128 stands for zero in the data rows.
Each pair is two rows. How far apart are they, by a hidden measure? 0 means very close, and 20 very far. Two or three weighted sums of its numbers give each row a place; it is the straight-line distance between the places.
[136 123 152 128 144 109 160 101 118 103  85 116 144 131 113 142 129 117
 169 148 123]
[107 147 114 174 106 131 154 149 146 154 129  94 115  99 122 187 168 154
 161 141 148]: 1
[175 127 143  84 149 148 144 125 150 141  82 123 129 125 122  89  95  96
 128 111 107]
[130 118 100 174 135 127 120 107  89  85 149 149 176 171  87 143 109 129
 120 138 130]: 8
[145 116 148 179 115 131 133 119 123 118 149 116 118 113 150 169 175 183
 146 141 124]
[112 111 109 144 112 109 172 140  94 111 102 109 134 119 101 156 131 132
 149 122 166]: 6
[146 107 117 123 136 108 166 136  86 104 133 119 100 107 138 144 147 138
 105 104  93]
[115 120 109 143 169 108 123 120 123 122 114 134 136 136  88 170 130 117
 128  93 118]: 7
[163 174  85 107 168 123 155 149 158 161 128  96 148 122 152 118 139 105
 139 146 162]
[ 97 116 111 128 130 110 158 113 104 102 126 138 132 137 112 146 128 140
 135 149 141]: 7
[145 153 144  88 112 125 109 178 146 174  91 171 100 138 143 154 160  85
 112 131 104]
[147 160 173  98 143  97 135 174 130 163  90 165 113 142 170  79 122 112
 129 139 175]: 6
[127 216 175 127  21 185  33  97 167 134 153 123  75  91 177 194 215 170
  75 130  60]
[107 116 129 154 132 116  86 122 126 122 108 128 127 126 110 171 145 131
 136 154 106]: 9
[ 80 108 132 128 134 100 115 159 120 144 112 151 109 129 150 125 144 145
 139 149 171]
[121 141 143 136 144  97 158 148  94 119 117 161 135 155 132 119 125 149
 125 127 134]: 9
[ 84 106 118 140 127 105 123 127  99 107 133 126 128 127 131 169 162 138
 126 128 127]
[190  96 195  70 140 162  57 188 249 253 113  65  12  13 146  40  77  49
 124  93 216]: 8
[135  92 123 152 146 108 182 138 106 120  80 130 162 151 102  89  79 110
 147 107 120]
[133 126 173 104 128 119 118 126 132 130 176 153 150 158 111  85  84 117
 159 186 174]: 7
[149 125 130  84 101  90 164  70 105  72  89 160 126 149  97 146 119  98
 136 115  44]
[210 120 135  45 149 167 127 213 176 221  92 119  69  84 158  64 102  71
 117 121 126]: 5
[154 121 118 106 113 115 177 152 112 133 137 145 119 132 110 150 133 119
 139 144 126]
[ 88 130  63 103 160 157 129 166 126 154 184 165 130 153 125 115 118 134
  76  45  96]: 7
[136 118 144 146 137  91 129  96 118  98 123 129 134 133 109 142 126 149
 161 135 125]
[129 148 130  92 129 156  94  84 156 117  98 111 167 143 111 135 122  76
 166 156 111]: 12
[113 132 116 149 113 112 107 134 132 134 127 106 114 106 104 192 158 129
 155 164 122]
[121  87 118 134 134 102 145 109 101  96 118 147 159 161  96 128 104 133
 165 147 146]: 4
[165 241 219 165  28 224  81  90 187 142 210  79  54  49 220 125 196 219
  44 144 153]
[132  87 128 143 140 104 143 110 104 101 119 124 179 159 100  96  85 108
 150 140 159]: 6
[153 174 123 109 148 128 143 125 161 149 127  92 144 115 140  89 108 115
 159 168 144]
[180 139 145 167 119 137 125  97 121  99 145 135 147 144 156 152 165 180
 142 139 103]: 5
[117 163 132  85  87 138  71 159 148 163 103 182  84 136 134 195 182  84
 108 129  72]
[149 103  73 121 126 121 106  95 114  97 134 124 180 158 105 127 110  85
 125 138 170]: 1
[ 78 115 142 122 139 114 115 186 133 169 120 135  89 108 176 121 158 127
 127 131 173]
[ 99  91 121 129 120 110 147 128 114 116 127 117 114 112 115 156 140 114
 136 120 142]: 7
[128 140  99  98 143 118 124 121 139 131 161 120 140 130 127  87  96 120
 165 145 168]
[117  83 102  75 140 127 115 181 101 148 167 184 118 157 101 113  96 133
  76  51 123]: 7
[156 154 108 161 108 150 146  96 154 124 171  69 124  88 141 153 155 153
 105 133 133]
[ 74 127  95 186 117 105 149 128 128 127 112 104 145 123  88 176 133 111
 165 140 104]: 8
[113  90 128 126 141 108 149 128  98 107 115 143 130 138 131 143 141 139
 134 145 137]
[133  82 118 166 138 100 146 139  91 111  91 108 155 133 101  96  85 121
 155 140 134]: 6
[140 123 127 165 115 149 139 134 146 144 126 122 176 156 109  98  92 113
 141 180 163]
[115  95 104 119 128 122 132 173 117 152 130 149  99 124 116 144 132 120
  84  82 113]: 10
[ 78 131 118 126 133  73 132 134 102 115 108 107 153 130 109 111 101 144
 144 135 115]
[121 183 186 151  44 206  59 109 155 135 180 108 111 105 184 171 201 174
  94 161 112]: 11
[128 176 171 105 140  96 129 167 137 162 106 145 107 125 199  71 137 116
 120 150 193]
[157  94 114 105 154  93 178 117  92  96 103 155 159 166  74 103  68 126
 131  98  85]: 4
[106 140  94 114 136 138 123 171 125 152 151 117 128 121 154  98 125 130
 157 131 119]
[129 132 172 123 165 132 122  78 151 109  91  92 153 123 112  96  92  96
 175 150 144]: 6
[125 136  98 141 135 112 161  98  90  83 131 131 175 160 105 157 133 114
 150 150 114]
[ 98 168 126 108 144 121 120 196 157 195 136 130  84 103 212  84 158 126
 123 137 185]: 8
[ 98 130  97  93 136 127 135 139  97 114 147 191 136 173 114 105  99 127
  91  80 111]
[127 106 201  87 149 150  90 140 181 173 143 118  86  95 136  92 106  72
 166 135 223]: 5
[115 100  67 160 163  97 125 117  82  90 120 155 155 163  78 133  95 134
 142 118 107]
[180 123 116  82 137 122 128 155 111 135 126 188 134 171 137 136 138  94
 122 136 106]: 12
[153 177  84 115 164 125 154 148 173 175 126  75 159 114 162  90 126 116
 142 152 154]
[118 107 108 141 123  97 175 129 125 126 124 115 130 121  98 163 131 111
 148 138 142]: 1
[175 106 143 120 135 132 104 145 183 177 139 119 132 125 127  74  88  96
 127 168 144]
[123 123 141 104 129 131  97 101  94  86 121 197 148 184 131 165 156 108
 134 146  62]: 13
[129  96 109 123 152 139 146 128 104 112 136 196 121 168 131  98 108 129
  80  84 113]
[138 110 132 126 137 105 143 117 119 114 141 150 165 165 111 129 116 130
 160 148 119]: 5
[117 117 118 156 137  96 174 126 102 107 115 135 152 146 119 147 136 120
 148 151 109]
[126  90  72 143 149 117 128 121 102 106 113 136 147 145 107 154 131 124
 145 119 147]: 9
[125 207 198 169  67 189  15  76 137  99 143 121 126 121 221 183 239 192
  80 120  58]
[157 138 131  98 145 129 145 168 119 151 127 148 140 147 149 115 135 115
 128 121 104]: 6
[129 110 144 161 123 136 137 115 123 117 151  90 125 102 135 118 125 163
 115 151 114]
[119 122 109 133 137 129 140 155 127 147 122 125 118 121 122 165 149 140
 126 138 119]: 7
[151 122 143 124 114 133 103 112 115 109  83 133 163 153 117 137 125  99
 162 154  96]
[104 157 149  92 143 109 129 203 146 190 116 146  79 109 206  87 155 112
 135 143 196]: 4
[121 127 105 140 136  74 140 105 138 120  86 121 176 154  59 155  98 114
 166 112  82]
[140 185 175 160  51 174  90 139 173 168 142  94  39  50 199 148 192 168
  65 121 139]: 3
[177 115 111 108 115 123 172 179 105 145 113 165 103 136 111 118 107 118
 116 104 134]
[129 150 144 134 100 118 151 111 118 111 133 146 125 137 159  99 132 140
 109 151 153]: 10
[127  93 122 137 149  97 159 100  89  81 119 126 175 156  91 122  97 127
 169 152 121]
[108  98  97 141 140 108 154 147 100 122  86 110 128 118  89 138 106 115
 160 136 106]: 2
[119 121 145 101 136 112 118 148 124 138 125 172 117 150 119 153 139  87
 151 144 138]
[136 131 127 138 117 122 117 117 131 121 177  99  94  88 152 140 155 144
  93 124 163]: 6
[ 83 127 116 165 148  78 145 142 105 122  87 118 136 126  93 134 106 132
 148 144 106]
[ 74  96 114 155 141 114 106 133  94 107 102 147 146 150  92 118  92 123
 133 105 163]: 6
[142 180 159 196  38 195  95 109 173 147 164  79 105  82 181 133 172 172
  74 166 157]
[132 107 132 143 142 134 125 124 121 121 107 116 155 137 105  85  79  90
 154 159 174]: 2
[132 112 131 138 135 121 176 127  91 100 112 116 142 130 111 159 138 120
 168 129 129]
[ 66 116  95 135 137 101  93 144 129 142 155 140 104 121  84 175 130 136
 161 154 112]: 18
[ 63  78 121 156 129 111 160 127 115 119 119 160 121 143 103 171 141 140
 117 126 126]
[110 150 130 163  92 165 126  92 130 105 122 119 124 120 133 157 153 163
 104  91 105]: 9
[141 158  56 103 147 122 123 120 153 140 151  85 156 119 137 136 141 113
 103 124 132]
[139 143 157 200  82 188 139 105 170 141 181  32  86  41 164 114 144 182
 100 150 180]: 7
[168 172 173 189 117 134 110  77 126  92 142 116 153 136 190  88 143 208
 121 119  97]
[110  90 132 140 134 126 144 166 102 137 134 158 132 151 144 128 141 110
 126 163 156]: 11
[115 140 126 164 103 135 143 102 138 116 152  82 120  93 118 174 156 173
 138 143 145]
[ 78 140 116 103  85 144  71 114 125 115 115 159 129 149 129 193 176 118
 125 130  64]: 7
[147 234 189 171   0 253  54  64 210 141 210  57  27  19 217 177 230 235
  37 121 126]
[158 180 104 110 153 139 137 125 183 165 136  83 129 101 151  89 118 116
 157 157 127]: 5
[123 117  91 116 132 117 112 126 124 125 150 128 144 138 129 149 146 119
 111 125 153]
[157 113 132  92 152 137 190 153 111 134 109 138 134 140 136 113 122 101
 127 125 115]: 6
[126 149 160  94 142  97 120 166 125 151 119 138  91 109 181 111 153 113
 113 132 199]
[115 119  99 118 148 156 178 146 112 129 152 125 109 114 119 143 133 133
  68  50 106]: 6
[117  66 111 124 144 117 120 147  87 113  93 142 110 125 116 142 127 118
 142 111 156]
[144 155 161 197  78 196 141 143 224 204 105  48  85  49 141 156 158 144
 121  90 189]: 5
[122 120 111 176 130 122 143 112 106 103  85  94 149 119 114 141 130 163
 129 117 104]
[180 123 142 159 126 124 108  94 117  99 153 132 141 138 160 132 155 156
 127 140  92]: 2
[101 115 125 145 135 107 147 129 130 129 108 132 134 134 111 169 147  98
 154 151 121]
[ 68 109 101 126 105 129 105 122 116 116 124 149 133 146 111 186 159 146
 140 126  53]: 4
[164 140 168 129 103 132 122 158 146 162 149 149  81 110 178 134 169 122
  78 125 169]
[144 114 124  94 135 120 184 130 120 124 139 160 111 138 105 120 104 133
 146 146 145]: 9
[123 120 188  88 152 131 115 101 132 111 137 132 109 116 133 130 132  93
 167 122 183]
[ 63  87  99 132 109 124 111 116 119 115 133 150 137 148  99 170 137 129
 148 145  97]: 16
[131 108  87 136 163 103 127 135 100 115 150 135 168 157  95 110  90 129
 123  84 109]
[115 139 142 197  92 146 141 122 130 125 126  84 109  86 141 160 161 178
 138 137 129]: 3
[ 47 110 114 161 114  48 163 137 105 118 131 105 164 135  80 154 112 132
 179 159  76]
[134  99 130 140 158  99 166 114 109 105  85 118 165 146  88 113  87  99
 163 117 127]: 8
[142 146 149 163  77 154 103 128 145 141 110 108  96  96 162 157 175 166
  97 129 116]
[179 148 125  66 158 158 138 168 145 166 101 143 114 128 145  74  99 106
 105  99 109]: 6
[132  90 110 100 133 129 157 150  85 112 135 204 116 167 111 133 119 124
  86  91 110]
[111 132  77 112 186 130 126 120 115 114 197 176 149 172 106 120 104 148
  78  33  90]: 8
[ 98 134 115 137 140 160 174 130 113 120 124 125  94 103 117 160 143 146
 116  98 120]
[159 138 117 157  81 152 101 106 159 134 194  74 105  79 155 148 164 139
  76 136 185]: 5
[ 97 115 130 132 131 112 147 130 116 120 107 150 158 159 129 113 116 140
 122 158 159]
[157  85 129  70 138 144 113 199  96 157 147 202  97 155 146 108 126 104
  64  76  72]: 10
[185 179 176 160  87 166 145  74 171 121 141  99 102  93 155 135 153 176
  83 127 132]
[ 75 149 157 134 146 106 141 105  97  91 123 156 142 155 145  97 117 142
 127 118 149]: 5
[130 103 100 164 130 123 130 113 113 107 119 128 175 158 107 120 109 100
 138 141 151]
[212 148 154 106 126 112 144 105 122 107  95 168 116 145 143 131 143 124
 101 114  88]: 9
[ 70  95 115 146 117  98 163  98  92  82 130 156 131 148  89 168 128 120
 123 135 101]
[133 110 133 148 119 139 164 129 143 139  61 106 143 124  98 125 103  98
 158 119 139]: 6
[ 62 112 128 145 132  95 138 128  99 108  90 144 158 158 126 115 115 156
 138 151 149]
[136 151  64 103 155 131 142 175 151 176 152 119 137 125 152  75 108 143
 104 114 139]: 8
[111 148 141  91  94 131  85 119 138 127 100 164 128 152 113 181 157 106
 111 131  86]
[188 215 221 183  51 205  88  91 181 140 193  72  36  35 229 152 222 228
  59 113 144]: 11
[175 113 136 131 146 102  84 132 112 122 144 153 162 165 134 135 137 122
 139 158  93]
[143 116  98  59 156 168 124 214 111 175 161 223 101 173 144  80 106 126
  58  32  84]: 6
[155 158 112 142 130 193 100 183 183 203 184  85  41  46 213 113 181 170
  69  58 122]
[177 112 193  52 160 156  87 167 200 205 110 120  54  75 145  69  94  67
 137 100 192]: 8
[ 76 110 110 156 138 103 110 139 129 135 113 129 125 126  79 165 121 152
 135 128  97]
[ 81  73 133 148 142  83 151 119 115 113  76 124 121 120 100 140 118 159
 130  95 124]: 3
[139 132 147 161 147 109 111 117 105 106 137 161 154 165 146 142 149 157
 132 148 104]
[135 132 195  89 167 136 120  95 142 115 108 115 123 115 131 122 127  83
 171 121 164]: 16
[165 153 130  78 137 125 105 224 178 229 116 164  83 123 179 109 153  81
 116 119 143]
[166 135  56 115 130 108 117 117 124 116 161 133 173 159 109 133 116 103
 114 141 181]: 4
[ 93 109 125 137 141 109 134 127 104 112 125 145 126 137 134 138 141 135
 143 140 142]
[129 119 115 126 131  99 148 116  88  92 105 137 142 143 115 118 110 120
 151 127 125]: 4
[160 107 141 142 137 111 134 125  98 105 126 153 170 171 135 143 144 128
 134 138 104]
[115 142 154 156 109 138 117 136 154 150 167  86 114  93 128 108 113 172
 137 157 137]: 8
[131 104 126  99 145 132 128 194 120 167 115 188 117 159 135  94 108 114
 119  86 125]
[ 78 127 129 140 153 120 129 102  92  87 135 136 133 136 111 125 113 148
 124 113 114]: 5
[127 130 129 136 144  99 130 147 122 138  94 138 136 140 130 133 134 130
 150 133 128]
[132 102  96 117 138 110 159 171 116 150 127 124 114 116  96 127 103 105
 120 117 123]: 3
[118 142 128 184  73 171 142 116 139 127 145 102 149 124 135 144 147 136
 108 153 156]
[124 109 128 147 114 125 153 115 105 100 108 136 121 129 106 147 126 125
 135 152 130]: 1
[130  95 135 133 155 106 165 129 114 121  99 123 139 132  93 102  82 110
 134 119 124]
[163 130 151  92 155 143 137 156  98 126 112 161 146 162 143 130 141 107
 115  98 104]: 14
[ 73  96  84 196 143  68 167 119  74  83  69 116 131 120  74 185 131 135
 179 114 117]
[134 135 105 125 149 123 150 118 122 117 123 124 149 138 133 128 129 119
 147 146 121]: 6
[151 169 109 117 159 130 150 121 169 151 115  86 144 110 149  93 118 112
 147 150 143]
[107 104 103 145 148  45 168  69  91  62  99 108 155 132  68  80  46 142
 145 110  96]: 13
[108  93 114 155 144 112 130 118  99 102 112 122 151 138  99 111  95 126
 179 117 128]
[ 79  84 114 165 156 121 112 109  90  89 125 145 145 150  79 115  84 140
 140  88 124]: 7
[ 64 115  81 156 195 119 109  93 103  87 138  82 168 123  62 144  91 124
  81  70  79]
[ 76 101 104 159 132  98 149 156 113 139 114 161 128 149  93 183 144 100
 187 145 149]: 18
[ 77 109 114 160 131  71 142  75  94  68  76 113 183 154  80 173 127 128
 150  90 128]
[112  91 126 142 135  96 163 135  85 105 117 141 155 152 112 126 113 138
 149 140 146]: 5
[123 131 130 152 107 146 101 142 120 132 104 141 127 137 128 145 138 116
 115 147 129]
[180 138 134  93 159 137 150 152 148 158 104 108 134 118 146 111 128  91
 147 149 123]: 11
[116 112 178 104 131 118 114 125 127 126 172 155 130 146 114  97  96 111
 168 172 193]
[141 224 203 153  17 238  53  99 185 148 203  97  73  72 210 162 214 193
  58 154 109]: 6
[127 120 149 175 104 120 107 106 119 106 151 145 123 137 136 154 153 169
 121 140  91]
[ 65  93 121 152 135  80 131  95  69  64 141 153 158 164  94 168 133 110
 139 147 118]: 3
[139 182 171  89 142 104 124 181 150 181 106 146  89 115 208  67 141 105
 107 144 195]
[155  96 111 107 135 136 150 175  95 137 137 167 108 139 124 143 137 117
  85  79  97]: 10
[154 122 103  84 138 134 166 173 114 150 147 180  84 133 108 111 100 119
  84  70 134]
[156 123 111 100 146 152 134 174 149 174  87 116 124 118 137  77  96  91
 147 145 146]: 7
[134 147 156 123 152 126 143  76 143 102 107 113 148 131 113 121 111 115
 155 143 113]
[186 121 125  90 152 113 175 138 119 128  98 195 159 189  91  88  71 113
 105  88  84]: 3
[126 170  83 123 175 152 169 129 150 142 162 115 156 137 146  94 115 137
  93  77 128]
[146 142 145 118 152 149 125 105 179 148 100  63 134  90 117  69  75  92
 180 164 153]: 11
[ 99 111 121 135 144 108 184 133 110 118 118 135 139 139  95 150 121 128
 166 137 137]
[126  88 120 101 145 122 133 158  98 125 129 168 117 147  96 103  85 128
 120  87 131]: 3
[ 89 118 121 167 124 111 153 155 117 137 124 112 124 116 106 183 154 118
 166 147 140]
[167 104 192  51 141 156  89 155 201 197 130 102  29  48 145  76  98  65
 122  91 200]: 7
[102  96 123 145 133  92 148 118  97 101 127 129 137 133 118 128 123 142
 144 133 121]
[149 223 185 168   9 199  52 107 198 163 146  88  48  53 197 199 230 199
  52 121 104]: 5
[ 99 128  97 134 114  85 116 152 125 141 133 124 105 112  92 190 148 130
 144 147  95]
[132 127 178 102 154 130 117  94 130 105 104 112 137 123 127 133 131  96
 166 132 129]: 9
[202 110 191  16 141 165  87 209 217 245 131 109   0  33 168  53 103  60
 100  82 183]
[120 120 127 139 135 102 181 134 108 120 112 116 154 139 107 147 124 127
 141 140 123]: 11
[174 160 160 195  84 167  68 107 169 143 178  65  89  64 193 150 194 198
  86 129 101]
[141 144 142  95 153 143 137 124 171 157 122  53  99  62 131  82  94 101
 171 152 124]: 11
[139 120 101 126 134  99 130 123 109 112 140 129 168 153 106 123 107 134
 156 126 110]
[ 55 199 195 197  41 202  38  74 161 111 207  75  69  58 187 173 205 232
  84 115 102]: 7
[106 112 107 122 136 116 172 133  79  97 128 143 130 143 113 161 139 116
 143 139 129]
[137 164 136  96 150 146 124 114 193 165 147  51 104  66 146  82 108 105
 167 151 126]: 5
[163 148 111 101 155 130 161 155 141 156 109 107 135 119 144 101 120 106
 150 151 135]
[ 81 103 147 125 135 107 112 150 117 135 114 145 106 124 159 129 153 129
 123 141 160]: 10
[148 188 169 163  47 188  78 116 176 155 126  89  64  61 187 176 207 192
  62 102 110]
[146 116 107 129 130 116 140 111 125 115 151 103 154 131 122 166 152 117
 116 138 149]: 4
[185 160 162 135 122 114 117  87 147 113  90 174 148 172 149 101 124 148
 103  86  42]
[111 109 149 116 137  98 117 100  98  86 130 139 146 147 105 121 106 119
 164 162 132]: 10
[ 91 118 124 150  95 116 127 115 113 107 136 114 117 112 111 176 152 130
 152 140 130]
[149 135 129 132 147 137 144 119 145 134  90  98 158 125 117 101  98  97
 165 161 158]: 4
[137 145 139 163 125 146 122  90 119  97 156 128 134 134 138 142 147 165
 124 122 122]
[168 163 157 195  80 164 108  83 156 117 199  84  85  73 199 147 195 200
  67 135 129]: 4
[ 72 106  97 156 172 126 165 105  93  87 123 180 131 164  94 152 122 158
 125  82 104]
[130 133 131 115 126 136 102 110 139 123 123 130 161 151 107 117 105  91
 161 172 143]: 8
[124 114  97 121 114 126 124 127 108 114  81 144 142 146 102 141 118 107
 168 136  75]
[174  85 103  63 134 139 142 193 113 162 127 189  86 141 117  95  96 111
  50  53 110]: 6
[133 173 169 105 131 109 124 181 144 175 107 142  96 117 198  73 137 109
 111 142 184]
[124  84 141 130 171  93 188  80  78  61 108 135 172 160  98 153 122 121
 165 150 110]: 8
[106 138 140 103  88 135  81  91 131 104 146 157 156 165  98 133 111 115
 149 156 115]
[130 134 104 115 142 130 151  85  88  74 139 147 170 168 110 125 114 138
 123 112  94]: 10
[123  96 121 126 142 140 145 150 123 140 114 131 143 140 114  93  90 104
 151 150 163]
[132 119 176 107 119 135 109 120 156 143 198 150 140 149 102  44  46  97
 156 193 237]: 8
[127 106 145 164 119  90  63  72 106  75 106 156 132 148 113 164 144 158
 138 122  81]
[185 126 148  85 132 128 140 138 159 158 117 143 119 131 116  95  96 109
 145 154 124]: 10
[185 156 110  85 144 105 134 107 141 121 140 171 166 179 136 133 139 100
 111 147 115]
[202 121 134  69 136 139  99 206 206 236 145 112  61  76 163  73 113  90
 113 132 138]: 5
[180 159 113 101 163 131 131 156 173 180 123 101 142 119 158  96 125 105
 148 151 129]
[153 147 168 102 151 125 125  95 140 113  98 116 146 130 115 123 116 107
 174 144 122]: 3
[148 171 158 129 109 106 190  37 161  91 141 122 124 121 103 119 103 154
 133 113 134]
[ 63 117  94 152 121 106 103 139 106 118 127 130 136 133  89 197 151  84
 172 132 146]: 6
[149 115 178 115 145 109 100 130 141 140 130 168 146 166 129  89 101 101
 161 171 161]
[ 98 111 125 131 145  99 174 123  89  96 109 126 131 129 113 145 127 145
 143 147 148]: 11
[124 112 107 132 109  92 117 115  98  97 131 125 177 157 116 133 123 130
 133 131 125]
[186 166 163 196  99 135  67  38 139  71 121 118 156 139 154 128 148 206
  81  71  39]: 13
[131 150 112 162 102 144 150  90 151 118 156  81 118  92 125 157 149 170
 121 121 140]
[144 109  90 145 127 118 133 141 113 127 125 114 177 150 108 132 117 114
 123 145 133]: 5
[131 130  88 125 129 110 133 121 112 112 148 123 135 129 130 137 137 118
 111 128 143]
[106  98 121 145 122 134 123 140 121 132 121 136 139 139 121 136 129 114
 119 150 105]: 9
[ 66 124 113 129 146  78 159 145 104 123 104 109 118 111 129 145 143 147
 159 141 150]
[155 114 127 105 159 121 176 139 125 134  94 111 138 124 134 117 124 104
 150 143 118]: 5
[159  95  99 101 145 132 165 187 129 167 128 123  70  87 144 108 127 107
  90  87 107]
[154 133 152 113 160 142 129 106 167 138  67 108 177 145 115 116 110  87
 176 122  87]: 1
[119 104 103 145 104 136 100 116 113 110  97 140 171 163 107 140 121 104
 148 158 102]
[127  98 129 152 128 111 162 109  96  93 122 132 147 142 123 129 123 132
 140 155 154]: 7
[103 107 139 148 101 152 107 151 136 149 153 135 135 137 138 120 129 128
 113 169 154]
[128 221 199 139  13 220  10 113 177 150 177 115  82  92 202 198 235 166
  61 150  72]: 12
[150  97 120 119 139 107 184 142 109 126  91 120 150 135  97  83  71 113
 131 109 111]
[133 147 157 119 120  95 144 121 105 108 102 160 145 159 147 111 128 134
 127 153 165]: 2
[ 76  90 100 131 134 110 138 132  95 108 115 141 137 143  96 145 116 135
 139 147 136]
[102 150 122 121  75 147  71 147 140 150 109 145 114 131 131 170 161 103
 112 142  89]: 3
[117 178  78  92 129 129  91 167 162 177 154 103 147 124 172 100 139 123
 153 167 142]
[105  98 151 117 142 112 112 135 121 129 144 151 130 144 112 139 124 103
 163 153 165]: 4
[138 109 125 119 142 108 143 108 104  97 138 107 123 110 123 134 130 124
 150 144 117]
[198 101 149  78 146 119 132 194 116 166  87 211 105 165 145 110 124 102
 108 104 124]: 4
[141 133 128 126 157 132 146 126 151 140  95  94 142 115 125 109 110 106
 170 158 140]
[124  67 117 132 140 127 118 146 103 124  89 154 121 140 111 127 114 121
 132 105 167]: 3
[132 114 131 140 135 124 178 105 144 123  79 112 166 142  78 140 101  94
 167 121 115]
[125  89  99 152 135  95 166 137  87 108  62 133 159 151  82  78  57 117
 144 114 134]: 10
[173 149 104 142 129 145 165 112 141 125 158  83 134 102 129 161 152 146
 117 144 140]
[171 149 135  64 154 158 130 154 185 187 110  84  93  76 137  67  89  95
 149 128 122]: 8
[160  90 111 124 156 123 189 138  85 105 117 164 121 145 112 134 122 132
 105  82 116]
[146 200 215 225  38 225  45 107 200 163 207  58  55  35 217 143 203 255
  69  77 123]: 10
[163 172  59 115 121 143 121 128 158 149 177  98 148 121 149 144 155 134
 120 152 126]
[101 139 107 109  93 146  76 115 126 117 142 158 177 178 104 141 119  91
 151 184 110]: 11
[209 117 136  83 129 140 104 175 199 210 151 123  97 106 143  88 110  91
 112 143 138]
[116 110 115 121 127 108 134 128 108 114 154 145 142 149 127 159 149 135
 138 139 128]: 8
[117 145 139  80 106 161  64  78 168 122 115 132 162 153  98 124 104  80
 165 159 117]
[153 103 143 109 142 106 145 165 105 137 113 147 100 123 138 130 136 112
 131 134 134]: 14
[140 124 112 126 160 119 174 128 134 132 116 109 139 124 131 122 126 119
 155 142 127]
[133 244 216 166  12 240  47  84 188 140 213  89  63  64 222 157 219 219
  44 140 128]: 2
[141 142  89  82 133 125 134 153 170 173 184  97  86  81 146  55  89 122
 143 141 139]
[ 82  86 117 147 138  93 154 107 101  95  90 140 132 137  81 160 116 129
 149 136 149]: 6
[121 122 150 101 138 121 126  96 126 106 128 133 146 142 104 119 101  99
 162 150 156]
[159 154 106 112 164 116 152 130 160 153 108  77 145 106 135 110 118 105
 148 150 156]: 4
[151 141 107 116 150 117 148 136 146 145 123 102 147 125 124 109 111 101
 138 150 173]
[144 116  85 103 129 118 117 129 135 132 155 106 149 128 113 108 100 102
 137 144 162]: 4
[118 130 135 176 100 137 134 108 125 113 146 100 116 103 151 127 143 171
 117 147 149]
[149 171 103 118 160 123 156 126 171 159 138  75 146 106 145  86 110 116
 152 159 149]: 4
[136 126  89  76 147 185 132 212 106 171 166 199 104 159 137  56  82 169
  27   0  73]
[127 112 115 125 147 112 135 128 119 121 151 133 123 128 136 148 148 122
 110 123 147]: 3
[138 144 136 105 149 144 137 129 152 147 107  91 127 105 130  84  98 101
 170 150 172]
[123 102 132 122 163 116 148  89  99  83  68 107 148 127 109 144 128  94
 167 116 126]: 7
[114 158 131 193 102 118 151 106 158 132 141  60 106  70 133 180 168 186
 106 136 107]
[192 109 111  50 136 149 137 230 113 189 126 219  94 163 153  84 114 100
  69  81  91]: 15
[115 107 152 135 147  94  97 125  94 103 127 155 154 161 124 132 127 129
 150 139  87]
[160 137 192  83 156 142 120 115 163 142 120  96 112  96 148 124 140  76
 154 135 138]: 15
[145 153 139 105 155 142 140 121 184 162 131  60 118  80 130  80  96 109
 174 157 129]
[ 87 138 140 128 139 114 109 132 113 121 128 145 116 131 158 130 154 135
 104 140 153]: 7
